In the data rows, 128 means zero.
Some points:
[144  97 121 147 137 148 103 182  89 132 112 135  88 116  77 123 171 142
 130 144 117 183 116 126 109 130 158 120 122 103  94  97 147 132  47 111
  88 109 186  63 130 197 134  81 106 138  67 179 122 131 159 100 131 144
 114 116  91 162 118 102 137 135  97  96]
[150 151 121 147 177 106 151 160 130 108 116 112 101 140 125 136  65 120
 105 175 136 120 129  66 119 150 144 112  91 200 124 153  81 104 182 140
 123  86 102 112 154 104  90 157 128 122 113 116 124 124 147 115 166 185
 155 100  93 143  91 151 133 106 149 174]
[152 127  88  81 140 161 158 162 159 120  98 142 111 130 159  66 113  81
 141 154 137  69 149  79 123 108 134  95 107 114 137 147 107 106  73 149
  78  11 157 113 146 118 174 241  68 129 130 126  75 129 151 103 117 161
 107 143  52 111  96  86  63 178  55 164]
[149 133  95 164 171 146 154 180 150 102  99 110 125 178  97 148  84 163
 141 183 148 134 131  91 121 133 141  74  91 166 162 153 122 128 135 141
 111  80 103 119 127  86  85 139 145 117  66 123 142 149 107 107 150 175
 159 150 142 117 110 150 130  93 136 115]
[193  85 131 107 148 139  76  98 117 139  84 119 114 100 114 111 160 136
 111 183 103 109 104 164 127 150 151 156 178 109  92  81 147 165 139  85
 116  88  98 112 135 100  88 134 136 141 136 128 125 210 124 124 117 143
 117 109 141 111 214 118 119 110 153 150]
[148 132 149 194 157 134 118 148 153 129 133  99 123 124 158 101 149 148
 110 135 150 176  99 115 141 103 110  72  77  73 174  82 120 159 215 157
 156 138  79 153 144 111 105 125 138 141 128 152  82  75 132 156 108  90
 151 139 165 115 148 101 113 113 146 111]
[150  95 150 132 113 111 100 130 148  91 196 123 150 148 127 110 110 174
 113  92 190 146 138 137 147 120 112 142  76  94 149 165 124 146 164 124
 122 119 157 141 117  60  95  81  99 156 145 165 122 156  77 101 123 155
 102 150 118 128  93  93  59 131 109  93]
[130 130 136 159 165 148 143 158 121 123 156 142 109 134 166  95 152 117
 145 158 187 140 116 157 109 116 101  86 105  91 106  89 105 166 158 151
 162 117 120 138 167 103 126 134 136 142 144 148 143  72 151 151 125 160
 139 120 163 151 112 136 118 115 130 144]
[ 99 188  56 145 145 135 150 149 148 117 169 102  83  86 112 115 124 138
 144 156 116 142 161 147 184 153  97 116 178 121 151 114 139 124 120 108
 207 141 143 153 159 164 125 109  96 181  68 149 125  62 150 122 160 145
 127 130 115 201  84 100 150 105 118 153]
[162 150 142  94 106 132 128 152 144  96 209 148 134 139 148 144 118 157
 105  79 167 137 143 122 139 122 142 143  93  99  61 173 121 154 134 156
 118 124 145 116 109 149 112 103  91 135 127 176 147 111 142 145 123 172
  74 125 115 155 120 146  75 133 116 100]
[122 131 174  74  89 131 115  53 146 116 131 150 162  66 150 193 106 130
  87  73 153  98 159 149 150 139 150 153 172 140 116 149 146 126 114 136
 141 126 127 112 124 139 146 143 151 146 181 109 129 176  96 166  84 105
 111 144  92 108  99 161  97 169 162 136]
[137 137 111 127 132  83 188 137 158 121  27 132 113 149 153 100 121 113
 156 123  85  58 167  75  71 139  97 155  90 186 164 163 135  73 132  62
 139  94 149 104  78 170 148  90 240  76 180  91 154  93  97  78 147  76
 171 124 141 143 130 183 137 109 144  98]
[118 124 127 149 141 143 102 167 198 142 131 115 128 138  62 147  41 130
  59 104 116 196 126  96  57 131 176  94  94 144  56 129 150 111 152 163
  80 134  84 106 155 135  97  82  98 133 127 119 141 128  96 131 137 162
 162  84 160 131  94 144  92  83 151  96]
[154 140 109  81 102 116 214 132 169  82  73 191 118 111 134  50 194 133
 153 107 167 163 190 129  65 109  99 189 167  95  54 110 135 120 125  80
 166 154 190 157 123 145 153  63 182  82 162  58 157  87 140 126 142 142
 123 145 173 193 154 181 180 168 104  79]
[125 103 138 145  84 115 111 166 102 138 209 125 132 128 167 101  92 158
 131 136 108 111 187 148 134 189 100 136 122 145 181 161 217 128 118 150
 158 144 205 128  94 127 104 118 113 159  83 172 122 128 114 105 122 141
 107 125 103 135  94  75 117 115 152 128]
[158   9 133 174  69 143 124 158 151 170 154 124  99 156 117  65 179 124
 107 170 138 142 113 148  53 172 130  31 108 135  90  66 124 164 111 142
 137 180 107 128 122  90 105 185 132  65  54  96  98 125 116 192 139  52
 214 107 143 119 102 152 163 183 179 107]
[125 131 127 141 158 119 113 137  89 137 125 139 124 120  94 116 217  90
 127 149  43 118  88 127 167 109 131 156 130 156 103 132 134 136  95 120
  63 151 171 130 136 181 160 110  92  83 122 123 131 145 127  96 133 168
 115  96 164 104 152  85 143 118  93 171]
[141 136 104 158 109 104 168 143 116 123 142 129 128 107 173 147 155  77
 116 125 162 135 198 162 127 115 109 119 110 130  71  69  84 119 124 135
 164 131  89 137 158 120 127 137 124 127 174 138 160  67 207 138  63 136
 122  94 111 152  58 131 115 117 137 200]
[ 65 179  66 117  85  84 122  77 164 110 127 139 167 134 103 127 127 113
 162 140 172 144  86 135 193 101 100 150 161 127 140 110 121  87 123 155
 111 122 141 215 126 117 175 135  96 114 147 113 120 105 122 126 142 158
 147 106 176 143 124 111 166 155  97 147]
[166  83 141  92 151 157 107  71 119 177  55 119 110 128 102 101 143 122
 106 163 103 108  90 136 144 172 177 102 182 113 122  87 162 154 105 104
  98 137 129  80 143 135 119 145 138 155 104 105 117 175 116 126 149 115
 103 136 133 115 184  97 143 115 127 104]
[141 201 158 193 133 138 124 108  99 194 142 178 111 231  70 154  23 151
 128 139  70 109  86 155  76  52 182 140 172 133 143 161 128  87 215 101
 152  82 189 168 141 101 140 105  72 111 118 106 142 166 133 128  99  69
 125 168 155 133 106 137 114  60 154 128]
[ 27  99 106  52 133 163 145 162 112 112 131 156 105 173 121 110 146 169
  98 123 138 171 133  59  47 110 110 105 144 226 134 109  82  85 108  73
 149 172  94 170  91 173 116 192 142 145 177 163 159 153 126  69 143 103
 127 198 116  60 193 164 205  72 139 150]
[113 145 139  87 145 133 113  50 119 127 107 120 203 114 138 167  90 151
 118  59 166  94 129 157 171 122  96 175 150 139 150 120 106 129 116 103
 118 147 142 110 111 121 115 118 149 192 110 108 115 176 103 171 137  97
 129 130  77 131 147 162  99 165 111  76]
[ 41  90 123 168  78 197 141  71 114 126  25  92 160 106 180 162 150 123
 160 116 144 151 125 179 139 102 156 115 180  76 159 114 154 148 122 113
 191 131 108 116 112 102 176 159 167 151 174 114 140 104 107 160  72 110
 122 120 106 127 126 195 172 144 135 109]
[124 113 158  54 108 101 136  54 101 113 123 143 185 110 105 146 110 143
  95  83 133  83 118 172 153 138 115 153 162 140 152 136 110 112 113 148
 105 149  93  74 130 110 124 113 136 196 107  97 108 162 120 158 140  71
 155 146  93 131 147 171 121 173 149  78]
[118 145 193 104 143 140 110  99  97  85 182  99  75  98 142 144 106 108
 140 110  82 111 182 144 112 201 163 156 214  70 138 144 193 171 165 123
 163 170 110 132  85 122 137 167 156 123 129 136 144 151 135 170 135 161
  36 141 162 108 179 138  82  78 196 151]
[ 66 183  75  85 127 115 123  83 163 138 141 136 138 108 117 125 113  95
 193  96 140 136  68  98 166  85 158 122 138 131 158 125 140 128 141 166
 137 154  86 208 125 156 203 110  86 128 111  83  68  92 108 141 140 131
 156 125 189 124 124  86 148 143  96 141]
[ 67 133 103 197 125 129 121 162 111 105  90 108 123 139 119 180 107 115
 195 155 109  89 128  94 155 104 142 152 126 193 132 188  90  95 119 156
  97 124 118 153 129 125  99 130 146  49 175  89 168 174 157  88 143 169
 157 108 166 103 138 152 199 112 121 148]
[135 168 112 153 149 111 118 143 162 160 132 133 135 118 175 123 138  99
 125 108 137 140 122 101 155  88  86  81  91  84 167  81 129 130 183 152
 154 128  77 147 161  91 133 134 131 163 123 157 138  50 124 131 118  83
 140 115  97 138 107 103 104 125 145 169]
[152  82 152 139 124 135 143 182 103  89 212 103 126 112 144 211 128 171
 124 125 141 144 150 121 107 176 153 101  93  90 162 202 109 175 101 126
 145 132 144 110 100 100 129 156 167  56 118 147  85 102 156 116 131  61
 118 156  99 115 170 130 141 149  97 114]
[129 163 158 124 151 127 130 107  45 142 151 171 153 180 111  79 188  99
 223 131 111 110  75 136 142 140  56 198  68 151 125 163 105 104 118 196
 110 221 147  72 139 150 121 145 158  64 118 166 186 132 152 157 135 157
 131 147 149 108 145 149  94 167  73 133]
[196  98 127 148 114  85  99 152 128 199 127  87 124 107 125 172 162 103
  37 147  72 123 125 133 161 116  88 142  71 147 151  80 129 111  67  88
  81  99 125 110 139 149  98  55  86 164 131 172  78 130 129 101 127  82
 144 125  54 142  90  73 179 127 132 119]
[151 153 136 124 172 134 117  77 119 154  72 122 142  83 149 133 142 127
 121 129  94 133 117 155 147 144 133 158 179  86 126 112 134 146 111  82
 116  63 110 103 135 165 146 139 110 194 165 115 164 173 146 105 127 169
  60 111 111 106 156 111 131 119 133 154]
[105 120 193  97  71  89  87 140 108 136 174 111 151 143 118 150 128 136
 145  83 117 129 106 136 142 111 155 154 109 147 106 188 124 126 106 154
  94 191 126 164 108 135 148 119 137  75 139 115 119 137  85 148 126 108
 134 121 187  92 148  75 111 167 119 117]
There is one direction along which these points spread out most. Take the direction at right angles to it along which they spread out most. Then take the direction at right angles to both along which they spread out most. Go by this last direction. How far along it is each point below, from 0 to 99? The average is 50, and the first point in the table lies past the average. One standard deviation of the points above along it is 16.
[124 113 158  54 108 101 136  54 101 113 123 143 185 110 105 146 110 143
  95  83 133  83 118 172 153 138 115 153 162 140 152 136 110 112 113 148
 105 149  93  74 130 110 124 113 136 196 107  97 108 162 120 158 140  71
 155 146  93 131 147 171 121 173 149  78] 50
[151 153 136 124 172 134 117  77 119 154  72 122 142  83 149 133 142 127
 121 129  94 133 117 155 147 144 133 158 179  86 126 112 134 146 111  82
 116  63 110 103 135 165 146 139 110 194 165 115 164 173 146 105 127 169
  60 111 111 106 156 111 131 119 133 154] 60
[158   9 133 174  69 143 124 158 151 170 154 124  99 156 117  65 179 124
 107 170 138 142 113 148  53 172 130  31 108 135  90  66 124 164 111 142
 137 180 107 128 122  90 105 185 132  65  54  96  98 125 116 192 139  52
 214 107 143 119 102 152 163 183 179 107] 61
[141 136 104 158 109 104 168 143 116 123 142 129 128 107 173 147 155  77
 116 125 162 135 198 162 127 115 109 119 110 130  71  69  84 119 124 135
 164 131  89 137 158 120 127 137 124 127 174 138 160  67 207 138  63 136
 122  94 111 152  58 131 115 117 137 200] 27
[148 132 149 194 157 134 118 148 153 129 133  99 123 124 158 101 149 148
 110 135 150 176  99 115 141 103 110  72  77  73 174  82 120 159 215 157
 156 138  79 153 144 111 105 125 138 141 128 152  82  75 132 156 108  90
 151 139 165 115 148 101 113 113 146 111] 32
[105 120 193  97  71  89  87 140 108 136 174 111 151 143 118 150 128 136
 145  83 117 129 106 136 142 111 155 154 109 147 106 188 124 126 106 154
  94 191 126 164 108 135 148 119 137  75 139 115 119 137  85 148 126 108
 134 121 187  92 148  75 111 167 119 117] 46
[130 130 136 159 165 148 143 158 121 123 156 142 109 134 166  95 152 117
 145 158 187 140 116 157 109 116 101  86 105  91 106  89 105 166 158 151
 162 117 120 138 167 103 126 134 136 142 144 148 143  72 151 151 125 160
 139 120 163 151 112 136 118 115 130 144] 31
[166  83 141  92 151 157 107  71 119 177  55 119 110 128 102 101 143 122
 106 163 103 108  90 136 144 172 177 102 182 113 122  87 162 154 105 104
  98 137 129  80 143 135 119 145 138 155 104 105 117 175 116 126 149 115
 103 136 133 115 184  97 143 115 127 104] 78
[149 133  95 164 171 146 154 180 150 102  99 110 125 178  97 148  84 163
 141 183 148 134 131  91 121 133 141  74  91 166 162 153 122 128 135 141
 111  80 103 119 127  86  85 139 145 117  66 123 142 149 107 107 150 175
 159 150 142 117 110 150 130  93 136 115] 65
[ 67 133 103 197 125 129 121 162 111 105  90 108 123 139 119 180 107 115
 195 155 109  89 128  94 155 104 142 152 126 193 132 188  90  95 119 156
  97 124 118 153 129 125  99 130 146  49 175  89 168 174 157  88 143 169
 157 108 166 103 138 152 199 112 121 148] 62
[137 137 111 127 132  83 188 137 158 121  27 132 113 149 153 100 121 113
 156 123  85  58 167  75  71 139  97 155  90 186 164 163 135  73 132  62
 139  94 149 104  78 170 148  90 240  76 180  91 154  93  97  78 147  76
 171 124 141 143 130 183 137 109 144  98] 66
[196  98 127 148 114  85  99 152 128 199 127  87 124 107 125 172 162 103
  37 147  72 123 125 133 161 116  88 142  71 147 151  80 129 111  67  88
  81  99 125 110 139 149  98  55  86 164 131 172  78 130 129 101 127  82
 144 125  54 142  90  73 179 127 132 119] 70
